One vector is turned by the same rotation once a step. Each row is the vector after some number of steps, and that number follows the row.
The counts run from 0 to 190.
[ 14,  23,  -8, -20, -14, -24,  -5,   3,   5,  -8, -11,  34, -32, -19,   1,
  29, -30,   7,  -1,   0,   1,  -3,  21,  -6,   3,  -5,  34, -10,  -8, -35,
 -46,   1,  15,  43, -37, -36,  -2,  11,  -7,   7,  42, -23,  21,  16,   1,
  -5,  -4, -16,  10,   3,   0,  13,  -9,   7]
104
[ 17,   3,   2,  -3, -39,  -2, -31,   1, -24,  -9,  17,  -2, -16, -40,  11,
  10, -13,   3,   9,  31, -26,  -3,   4,  -4, -18, -28,  48,  31,  23, -19,
  10,   2,   0,  32, -15,   8, -25,   1,  31, -14, -33, -14,  26,  -6,   9,
  24, -15,  11,  24, -25,  21,   6,  28,  15]
86
[ 26,  16,  -8,   2, -15, -29,  27, -10,   3,  -9, -14,  31, -20,   9,  -5,
  25, -19,  16,   1,   9,  42,  -7,   2,  -7,  14,  -4,  30,   2, -14, -25,
  10,  18,  24,  40,   2,  10,  24,  27, -23,  -3,  30, -13,   3,  17, -10,
  -1, -19,   7, -20,  39, -32,  17, -27,  27]
180
[ 51,  43,   2,  20,  -4, -40, -12,  14, -26,  -8,   4,   8,  29,   2,   5,
  17,   0, -23,  39,   5,  11, -11,   0, -16,  17,  -7,  13,   1, -15,  17,
 -18,  50,   3,   4,  -1,  -6,   7,  27,   5,   5, -24,   5,   0,  -3,  41,
   6, -30,  13, -19,  23, -21,   8,  18,  39]
51
[ -5,  -2, -37,  29,  -6, -23,  -9, -27,  10, -20,   7, -19, -47, -31,  -1,
  12, -30, -33,   1,  17,  -4,   2,   5, -18,  16, -12,  39,  19,  12, -25,
 -36,  -8,   3,  36, -11, -27,   6, -27,  -5, -14, -23, -28,  21,   1, -15,
  11, -11, -24, -10,  16,   9,  12, -23,  10]
98
[ 11,  16,   2,  -2,  -1,   6,  19,  12, -19, -18,  13,  11,  21, -32,   8,
  -4,  26,  10, -25,   3, -12,  18,  53, -20, -24,  -7,   9, -26,  10,  10,
 -20,  -9, -13,  46, -15, -22,  -6, -15,  -3,   5,  24,   6,  27,  26,  34,
  23, -30,  -6, -18,  -4, -10, -11,  43,  41]
125
[ 21,  10,   7,   5, -34, -14, -19, -10,  -9,  25,  27,   3, -28,  -3,  26,
  44,   1,   2,  20,   5,  34,  24, -28,   1, -16,   0,  -7,  35,  11, -21,
  26,  15,   3,  18, -17, -33,  -4,  -3,  -8, -36, -28,   8, -11,  16,  15,
  -6, -32,   1, -10,  34, -19,  10, -11,   6]
75
[ 44, -16, -21,  -2, -24,  -9,  18, -19, -10, -15, -17,  16, -28, -17, -12,
  20,  -9, -18, -28,  32,  20, -24,  10,  11,   4, -11,  44,   6,  -4, -19,
  19,  21,   7,  43,  16,   4,   7,  18,   9, -10,   9,   0,  26,  10, -27,
   6,  -9,  -9,  -4,  30, -12,   2,  -6,  41]
183
[ 26,  13,   0,   8, -24,   3,  -2,  -5, -35,   0,  33,  -7,  -1, -15,  -7,
  17, -19, -17,  -8,  41, -13, -10,  17, -19,  22, -13,  31,  16,  -3,  13,
  -4,  11,  25,  17, -11,  48, -13,  20,  19,  35,  -3, -42,  23,  -8, -18,
   9, -17,   3,  -7,   8,  20,  18,  -2, -15]
167
[  9,  30, -29,  39,  30, -14,  13,  -5,  -9, -23,  13, -25,   6, -28,  13,
  -4, -15, -17, -18,  25, -23,   0,  35,   2,  -8,   7,  15,  -3,  33,   8,
  -2,   0,   1,  44,   6, -20,   6, -30,  -5, -44,   3,  26,  14,  13,  -9,
  19, -14, -22, -17,   6,  -3,  13, -15,  23]
118
[ 29,  31, -15, -19, -24,   1, -17,  -8,  -3,   2,  17,  22, -25,  -8,   1,
  24, -29,  -8,   0,   9, -33,  -2,  17,  -6,  -7,  18,  18, -27,  17, -17,
 -39,  42,   0,  10, -11, -26,  14,  -1,  -4, -10,  41,  -5,  29,  -6,  13,
  -2,  -9, -53,  24,   5,  15,  13,  -2,  35]
108
[ 13,  32,   7,  14, -17,  23,  13,  17, -22, -25,  13,  -1,  28, -26,   9,
   5,  24,  -1, -16,   0, -10,  31,  13, -30, -25,  22,  14, -31,  30,  13,
 -45,  22,  -5,  10, -14,  -5,  17,  -9,   5,   9,   3, -17,  13,  14,  37,
  28, -28, -27,  -2,  14,   6, -12,  32,  39]
129
[ 41,  19, -30, -31, -29,  -3, -13,  -5,   0,  -4,  19,  34, -28, -11, -10,
   8, -29,  -4,   1,  22, -28, -14,  13, -15,  -5,  -1,  29,   2,  15, -22,
 -24,  40,  19,  31, -11, -33,   0, -15,   6, -23,  28,   0,  34, -11,  12,
  -4,  -4, -31,  11,   3,  14,  26,  -1,  17]
107
[-12,  26,  18,   4, -28, -19, -27,   1,   0,   7,   4,  10,  -6,  12,  28,
  40, -42,   7,  18, -14,  -6,  23,  11, -29,  -2,   0,  36,  30,  23,   4,
 -52, -16,  -1,   2, -26,   8,  17,   2, -15,   5, -12, -34,  -8,  11,   9,
   9, -25,  -7,  -2,   4,   9,  19,   8,  12]
92
[-13,  45,  18,  20, -24, -20,  20, -30, -13,  23,  -3,  24,  -6, -40,  27,
   9, -27,  -3, -11, -16,  -1, -22,  24,  -5,   6,  17,  26, -19,  -4,   4,
  24,  -5, -11,   3,  -6,  20,  11,  36, -19, -17,  31,  27,  -4,  10,   6,
  20, -29, -23, -26,  24, -14,  44, -23,  -6]
36
[ 29,  46, -29,  10, -19,  -6,  -2,  -6,  -5,   4,   1,  27,  -9,   4,  -4,
  10, -43,  15,  -2,  34, -18,   3,  20, -11,   6,  23,  18,  22,  26,  -5,
 -12,  45,  16,   5, -27,   3,   4, -19,  -4, -32,  32,   1,   8, -11,   1,
  -5,   0, -31,  -2,  21,   8,  49,  -2,   5]
111
[  6,   8,  -4, -11, -10, -49,  -5, -21,   2, -21,   4,   9,  13, -20, -35,
  35,  11, -19,   2,  13,  26,   3,  22,  -4,  -9,  14,  10,  16, -33,   8,
  -4,  10,  28,  12,  -5,  17,  18,   1,   3, -19, -11,  11,  11,  39,   8,
  -5, -21, -16, -15,  62, -18,  -9, -11,  38]
59
[  2, -42,  -1,  16, -16,  23,   6, -22, -19, -39,  20,   6, -23, -40, -13,
  14,   4, -30, -29,  -4,   1,   3,  -1,  -9,  23, -24,  48,  -8,  12, -29,
   0, -14,  -5,  47,   9,  13,  13,   4,  -3, -12,  11, -24,  -6,   3, -18,
  32, -34, -11, -17,   1,  10,  -2, -23,  10]
21
[ 45,  29,   5,   0,  -7,  14,   9,  23, -24, -18,  16,  18,  21,  -2,  -7,
   8,  27,   7,   6,   5,  -8,  28,  13, -21, -23,  -4,   7, -20,  13,   9,
 -46,  32,  26,  12, -11, -10,  18, -10,   7,   4,  13, -22,  16,  27,  38,
  18, -36, -24,  -7,  18,  -2,  -9,  26,  37]
128
[ 43,  34,  -5,  22,  -1, -10,  13,  13, -29,   1,   1,   8,  -3, -43,   1,
  15,  -3,   6,   8,  24, -10,  -3,  26, -11,  25,  -9,  36,  -5,  -8,  16,
  20,  14,   3,  22, -15,  20, -17,   0,  33,   5,  -1,   9,  32,  -1,   5,
 -19,  -8,  31, -38,   5, -24,  20,  20,  37]
46
[ 40,   5, -10, -11, -18, -12,  -1, -29, -21, -14,  -1,  15, -16,  -9, -27,
  39,  -3,   0,  -8,  43,   8,  -4,   0,  21,   7,   0,  32, -13,  -6, -14,
   8,  33,  16,  13,   7,   6,  12,  30,   5, -17,  35, -11,  17,  11, -15,
 -17, -11, -14,  -4,  26, -16,  15, -10,  45]
184
[-16,  15,  -9,  24,   2, -30, -14,  -9,   3,   2,   2,  -7, -32, -16,   4,
  31, -30,  -4,   7,   5,  -8,  24,  -4, -16,  22,  -2,  34, -18, -20, -41,
 -50,  -1,   7,  32, -26, -36,  17,  -9, -13,  -2,  13, -28,  11,  14, -22,
   1,  -7, -26,   4,  23,   2,   9, -23,   2]
100
[  1, -10,  20, -25, -16,  10,  11,  -2, -28, -26,  24,  34,   3, -61, -15,
  47,   4,  -8, -32,  10, -13,  27,   5,  -8,   3,  15,   9, -34,  -8,   7,
  -3, -11, -17,  13, -27,  -2,  -5,  15, -25, -19,  13, -19,   8,   5,  29,
   0,  -9,  -5,  -3,   3,  18, -19,  -6,   5]
145
[ 15,  24, -19,  31, -29,  14,   7,   5, -26, -26,   5,  14,  15,  -9,  -7,
 -15,  26,  27,   3,  21,   3,  34,  -7, -33, -15,  17,  25,   2,  19,   9,
 -15,  27,  14,  -5, -31,  23,   1, -42,  26, -12, -10,  -6,  10,   2,  32,
   2, -26,  -6, -23,  33,  -6,  17,  12,  24]
131
[ 16,  21, -15,  36, -17,  34,  25,   8, -23, -22,  -8,   1,  20, -27,  -1,
 -11,  28,  -6, -17,   5,  -7,  26,   6, -35, -15,  19,  11,   0,  23,   8,
 -30,  30,  -6,   6, -17,  19,  -3, -37,  23,  -3,  -9, -11,  14,  -2,  34,
  20, -19,  -9, -13,  23,  10,   0,  19,  33]
130
[-12,  24,  11,  -8, -27, -20,  -1,  14, -16, -44,   9,  13,  16, -42,  -7,
  38,  17,  23,  -3,   0,  -9,   7, -36, -18, -26,  11,  11, -27,  -1, -17,
  -4,  -4,  31,  18, -23,  14,  17, -20,  -1, -33,   9, -12, -11,  11,  20,
   6, -25,  -4,  -5,  21, -15,  -6, -36,  -9]
140
[ 13,  16, -25,  39, -15, -28,  11, -29, -23, -11,  18, -16, -25,   8,  -8,
 -12, -30, -37,  11,  23,   9, -16, -10, -24,  19, -22,  28,  16,   5, -16,
   1,  24, -13,  26,  -3,  24,  15,  22, -18,  -7,  -6, -14,   8, -29,   5,
  -4, -29,  -1, -27,  37,  -8,  15, -23,  12]
175
[  1,  13,  25,   7, -37, -14, -19, -25,  -8,  31,  20,  -6, -18, -28,  39,
  45,   3,   2,   7,   9,  29,  37, -21,   6, -26,   7,   0,   5,   8,  -8,
  24,   4, -16,   9, -21, -33,   1,   8, -28, -26, -24,  13, -13,  21,  14,
  13, -38, -22,   6,  35, -10,   1,  -6,  18]
76
[-35,  16,  16,  32, -30,  -3,  -3, -21, -32, -35,  16, -10,  13,  -9,  17,
  -1, -17,   1,  -9,  43, -11,   9, -14,  13, -14,  11,  41, -18,  21,   5,
 -32,   6, -32,  -8, -18,  30,  15,  21, -17, -13,  -5, -27, -17, -13,  20,
  29, -39,  -6,  -4,   4,  17,  -2,   8,   4]
12
[ -3,  13,  24,   1, -13,  23,  16,  -4, -34,  -8,  22,   8,  20, -22,  14,
  14,  -1,   9, -41,  41,  17,  38,   7,  -2, -17,  18,   7, -19,  -4, -15,
  -4,   7,  10,  47, -24,   6,  16,  24,  -1,   9,  11, -36,  14,  14,   0,
  39, -27,   5,  12,   0,  14, -14,  18,  -4]
4
[  4,  45, -12,   0,   0,  -4,  16,  -4,   5,   9, -12,  20,  -5, -17,  33,
   8, -35,  10, -14,  16,  -8,  11,  42,  -5,  -6,  34,  13,   1,  47,  12,
 -20,   3, -14,   1, -25, -12,   1,  -1, -30, -27,  23,  23,  14,  13,   4,
  11,  -6, -25, -18,  23,  12,  30,  11,  21]
113
[-15,   7, -15,  21, -17, -16,  22,  10,  -3, -57,  -4,   1,  25, -48, -25,
  -3,   9, -10, -24,   0,  -1,  -2,  -2, -14, -19,  23,   8, -16,   6,  -1,
 -11,  -6,  -3,  34,  -2,  15,  20, -21, -14, -45, -15, -12,  -5,  11,  24,
  24, -18,  -8,  -7,  31,  14,  -2, -20,  -5]
138
[  3,  13,   9, -17, -37, -24, -49,   2, -19,   3,  35,  -2, -16, -11,   6,
  23, -11,  13,  33,  26, -29,   7,  -4,   2,  -9, -28,  48,  33,   9,  -9,
  -9,  -1,  13,  18, -21,   3, -11,   4,  31, -19, -14, -20,  11,  -2,  18,
  -7, -27, -10,  26, -14,   9,  10,  22,  12]
87
[ 40,  17, -42, -19, -17,  -1,  -6,  14,   2, -18,  -7,  22, -38, -21,  -3,
  -9, -29, -15, -24,   6, -20, -17,  20, -18,   3,  -6,  39,   6,  14, -22,
 -15,  21, -13,  50, -11, -27, -18,  -8,   3, -22,  15,   0,  33,  -2,  -1,
   3,   3, -20,  11,  -5,  26,  17,  11,  24]
106
[ 16,  24,  15,   0,   7, -18,  23, -17, -20,   5,  18,   3,   6, -42,  15,
  33, -33, -28,   1,   4,   2, -16,  29,   3,   3,   2,   8, -37, -10,  15,
  29, -20,  -3,  19,  29,  -5,  26,  25, -19,  -6,  20,   9,  20,  37,   0,
  29, -21, -31, -16,   0,  -8,  15, -18,  20]
40
[ 26,  44,  16,   2,   3, -28,   6,  -3, -18,  -1,  -4,   6,   0, -33,  14,
  20,   0, -17,  16,  16,  -5,   3,  36, -10,  21,  -5,  25, -22, -17,  28,
 -16,  11, -29,   3, -25,   4,  -1,  43,  -2,  19,   3,   4,  21,  14,  37,
  -3, -14,  20, -19,   4, -14,  -3,  32,  26]
48
[ 20,   6, -24,  19, -22, -23,  26,  -2,  -4, -14, -15,  15, -14,   0, -13,
  10, -20, -10, -16,   8,  41, -13,   6, -23,  22, -11,  25,  18,  -6, -30,
  15,  20,   9,  53,   2,  24,  22,  24, -10,  -7,   6,  -4,   5,  -3, -22,
  14, -14,  17, -30,  34, -18,  19, -28,  12]
179
[ -9,   7,  18,  43,  -8,  27,  -4, -23, -17, -11,  25,   8, -11, -44,  16,
 -11,  10, -22, -10,  27,   2,  14,  -8,  11,  15,  19,  41,   2,   4,   7,
  15,   5, -19,  27, -41,  -4, -24,  28, -12, -17, -20,  23, -16, -23,  26,
  26, -16,   0, -11,  18,  28,   9,  -4, -34]
154
[  7,  17,  22, -11, -13,   4,   8,  -6, -32, -11,  48,   8,  25, -15,  -4,
  10,   1,  21, -19,  46,  10,  37,   0,  -2, -17,   8,   4, -26, -20, -16,
  -3,  20,  33,  40, -29,  -2,  16,  14,  -8,   0,  13, -26,   6,  16,   1,
  15, -41, -12,  17,  21,  -8, -21,  16,  -9]
3
[ 32,  37,   0,  24,   2, -23,   4,  20, -19, -15, -19,  -6,   5, -30,   3,
   4,   1, -39,   2,   5,  -2,  -8,  29,  -8,  20,  -1,  33,  -5,  -2,  29,
  -3,  22, -39,  16,  -6,   7,  -5,  38,  11,   9, -21,   8,  18,  -2,  41,
   6, -21,  16, -34,   3,   4,   3,  29,  38]
49
[-18,  10,   7,  19, -26, -34,   7, -26,  -1,  -4, -14,   1,  -1, -39,  -6,
   2,  27, -28, -20,   0,  33,  13,  19, -22,  -3,  24,  17,  23,  -4,   2,
   5,   5, -20,  21,  -1,  24,  12,  25,   2, -16, -25,  28,  17,  11,   8,
   6, -23,  -7, -16,  52, -13,  -7,  -1,  45]
57
[ 17,  42, -10,  38, -23,  -5,   4, -14,  -6,   6,   4,  11,  -5, -22,   4,
  -4, -28,  -3,   2,   1,  -2, -37,   3,  -7,  16,   9,  26,   9,  -9, -12,
  24,  39,   0,  10, -17,  16,  -1,  14,  12, -23,  14,  15, -17, -13,   3,
  14, -25, -16, -21,  28,  -6,  60, -34, -12]
34
[  3,   9, -34,  13, -12, -23,  -1,  13,  13,  -3, -15,   9, -41, -30, -14,
  15, -33,  -1, -27,   0,   1,  -8,  16, -29,  24,  -3,  41,  12, -11, -39,
 -27,   2,   7,  60, -30, -25, -10, -22,   3,  -8,   3, -15,  23,  -3, -35,
  12,  18,  -3,  -8,  13,   0,  15,   0,  -1]
102
[  2,   8,  22,  11, -22,  -6, -18, -25, -34, -39,  32,   2,  12,  11,   6,
   5, -12,   8,  10,  54, -12,  14, -23,  17, -23,  -6,  45,  -5,  19,   2,
 -18,   4,  -1,  -4, -34,  23,  13,  16, -10, -11,  -3, -27, -16,   2,  31,
   2, -41,  -6,   9,  13,   6,   5,   2,  10]
11
